Named moves come first, each a turn or a mirror and shown by rows before and after it. Which of them, in which order, take the first row of each pair that follows to the second? Write the first one first, as in the answered first pair.
neda (before -> after):
[ -8.5  11.3  19.0  -6.6  22.0   0.0   2.1  13.6   1.8   6.9 -23.7  13.4
   6.0   5.9   8.0 -19.0   3.0   7.1  10.0   1.0  13.3   5.7  -4.7   4.2]  ->  [ -9.2  12.1  20.2  -7.8  20.5   0.6   2.7  13.6   1.5   7.3 -25.0  13.3
   3.2   6.4   8.8 -19.1   4.9   6.7   8.4   0.5  15.7   7.3  -5.4   2.1]
[-16.1  12.9  11.8 -12.9  -7.9  23.2  24.9  -1.9 -20.7   0.9  -2.1   7.6
  -3.5  -6.4  10.4 -21.1   1.5 -13.5   3.6   3.4  -6.9  -9.7 -17.6  21.7]  ->  [-14.3   7.7  17.9 -20.6 -17.0  28.9  17.5   0.7 -17.8   3.8  -8.6  -3.1
  -4.0  -3.6   8.9 -15.1   4.5  -4.6  -3.8  15.6   3.7 -12.4 -17.1   9.2]
[  9.8  13.2  -7.5   4.3 -17.6  -9.7  -5.5 -17.9   0.9 -14.7  18.4   1.1
  -4.7  -3.9  13.8  10.4  14.4 -13.6   4.1  -4.9 -17.8   8.1  21.5  -6.1]  ->  [ 11.6   9.5  -2.6  -1.0 -26.5  -6.8 -11.6 -17.3   3.5 -13.4  14.1  -7.3
  -6.2  -1.2  12.8  14.6  17.2  -9.0  -3.2   4.9  -9.0   5.1  21.6 -13.4]
solik (before -> after):
[-11.1  22.2 -10.0  -7.6  -8.6  16.1   2.1 -12.4  16.4 -17.2  -8.5   4.8
 -13.2  -0.9  12.0  -1.0  -2.9  14.7  -2.5  11.1  -3.3   3.9  30.5  -5.5]  ->  [-12.8  20.9 -11.9  -3.4  11.1  12.0  15.2  -9.3  13.5 -11.2 -10.9  18.6
 -11.3  -6.9   9.7 -13.5 -14.3  11.4   5.5  -0.4  -8.2   5.9  16.5   8.7]
[ 13.1  -0.9  -3.7 -14.4 -18.6  25.4 -12.6   2.3  17.6 -12.5  12.2  -2.8
 -19.5 -10.1   4.3  28.5  13.8   1.3  -9.3   8.7 -15.5 -23.6  32.8   1.4]  ->  [  7.0  -0.8  -8.7  -9.6  23.5  11.5  18.6   4.9   8.3  -0.2   5.9  28.6
 -20.1 -23.1   4.5   2.4  -9.3  -7.0   6.9 -18.1 -23.4 -24.8   7.7  33.7]
[-10.3  13.5   1.4   4.7 -14.8  -3.4  -0.5 -14.6  -0.9   8.0  -4.1   0.1
  -8.8 -32.1   0.7  16.9 -13.5 -22.9   0.6 -10.0  11.7   9.7   8.3  19.2]  ->  [ -7.5  13.4   2.0   3.5 -21.0  -2.4  -5.1 -16.4   1.1   7.5  -4.1  -3.4
  -7.8 -29.7   0.9  21.4 -10.1 -21.0  -1.4  -9.6  12.9   9.6  10.9  14.7]
bifuf (before -> after):
[  5.0 -11.0  17.3 -12.4   4.3   6.7   2.7   9.4   3.4  11.0 -22.6 -18.5
   6.2  10.9  -0.9   1.3   5.6  19.6 -18.0  25.0  33.6  -6.9 -20.8 -18.2]  ->  [ 14.9 -17.6 -11.1  23.8   6.4  -7.1  21.5   2.7  -8.3 -11.5  21.8 -21.2
  13.9  17.3   1.6  13.0  18.4  -6.5   3.0  -9.3 -10.0   4.2 -29.3 -12.6]
[  8.6  -8.2   1.9   7.0 -12.1   1.0  -3.1  -4.2   0.9  -7.0  10.0 -20.0
   1.9   7.0  -3.8  15.4  13.5   2.7  -1.0  -0.6  -6.7  -1.7  -3.2 -14.4]  ->  [  1.4   7.6   1.5   5.6 -12.0   2.0 -12.6  -7.4   1.2  -9.6  16.2 -10.5
  -1.8   1.9   3.0   7.6  15.2   0.4   0.1  -0.6  -8.6   2.1  17.4  -8.1]
[ -1.4  14.1   5.5 -14.7 -35.3   7.9 -30.3  -5.0  15.4   1.9  -6.5 -10.8
  -1.8  -7.9  -2.8   3.5   6.2   1.7 -19.2   9.6  26.2  -8.5   4.9 -20.5]  ->  [ 11.0 -10.0  -4.9   3.8 -33.7   0.5  -9.0  -4.3   9.3  -5.0   1.8 -23.7
   5.8   1.6 -13.0  18.1   7.3  -4.9 -10.8  -3.4  10.3  -8.8 -28.6 -27.6]
[-17.2  25.0  10.0  12.6  15.4   9.0   0.0   1.5 -19.9 -17.0   7.1   5.4
  -7.0  13.9  16.1 -23.3  35.1  -0.5   3.7   9.6  10.0  -2.6  31.9  -9.4]  ->  [-11.3   1.2  22.0   0.3  13.4  13.8   6.9   8.7 -16.0  -5.9 -18.4  -6.4
  -1.6  20.0   4.0 -15.0  26.1  14.9  -5.4  25.9  32.1 -13.7   1.1 -20.6]
Pairs:
Each pair is 2 to 3 moves apart.
[-15.1   4.2  -8.8 -13.3  20.5   3.8   6.5   1.9  -4.0  -9.8  -6.6  37.7
   5.0 -14.3   4.3 -15.8 -33.2  -7.8   5.9   0.1 -24.9  -4.9   7.3  15.9]  ->  [-11.6  -9.6   3.7 -28.8  10.4  11.2   1.4   8.5   0.3  -0.4 -28.7  23.8
   7.3  -7.9  -3.5  -8.5 -36.7   8.3  -6.8  18.9  -1.0 -14.4  -8.5   0.0]
bifuf then neda
[ -0.4  17.3   9.4  -2.7 -19.9  -7.3  10.5  -2.3 -14.3  -0.9  10.7  -8.2
 -10.4  16.3  -6.5   8.7  14.7   1.4  -3.4  12.8  16.0  -5.8  -6.7  -8.0]  ->  [ -2.2  26.2   1.3   4.2 -13.1 -12.3  13.4  -3.3 -15.5  -4.3  22.3   0.5
 -12.0  13.0  -1.1   1.1  14.5  -8.1   3.9  -0.3   4.0   0.5   0.9   4.2]
bifuf then bifuf then neda
[  9.9  15.1   1.7  16.0  21.8 -14.6  10.6 -21.8 -12.6  19.1   8.4  16.8
  -4.3 -11.0  -6.9  19.8 -14.2 -18.6   6.3 -23.1 -32.2 -14.0  -3.7  25.6]  ->  [  8.2  27.7   1.3  14.7  -1.2 -10.1 -10.5 -26.7  -7.6  10.2  18.4  11.6
  -8.4 -10.9  -0.4  25.6  -0.6 -20.6   1.1 -16.0 -33.1  -9.8  28.1  19.5]
solik then bifuf then neda
[ 5.9 -4.7  1.2 12.3  2.5  2.2  5.9  0.8  3.2 -5.7 15.0 -0.6 -7.1 -8.3
  3.1 -8.2 -5.6  5.8  9.3 -9.9 -2.4 16.1 -7.6  3.9]  ->  [  1.7   2.2   3.0   7.8  -4.7   3.9  -3.3  -0.1   4.9  -9.5  17.4   1.0
 -10.5  -9.3   7.9  -6.4  -4.4   7.5   8.0  -3.8  -0.3  17.3   6.9   0.4]
solik then bifuf then neda
[ 11.4  -9.3  -2.6 -22.3 -24.7   4.4 -22.2 -15.3  14.1  -0.1  -9.1   7.5
 -10.6  -7.8  -6.8  20.0 -17.3   7.8 -11.6  12.0  -0.3  -1.4  -4.3  -3.2]  ->  [  4.5   1.2 -11.5 -12.5   1.0  -7.1  -7.7 -15.1   7.4   5.1   2.0  30.3
 -10.4 -19.1  -2.2   3.2 -26.7  -3.7   1.8  -9.3 -16.2   4.3  -6.4  20.0]
solik then bifuf then bifuf
[ -4.2 -19.0   4.3  -7.5  -9.6   2.0  13.7  -4.2   0.2  18.1 -24.9 -10.0
  19.4   4.6 -21.4  -7.0  -6.3   0.2 -26.1  14.8  31.4   0.7 -14.5 -19.3]  ->  [-13.5   3.9   8.7 -14.0  -9.0   7.1  -1.7  -7.1   3.6  19.8 -23.4   4.9
  12.5  -3.0 -13.2 -22.2  -6.0  -1.3 -28.5  19.1  34.0   3.9  16.9 -12.3]
bifuf then bifuf then bifuf
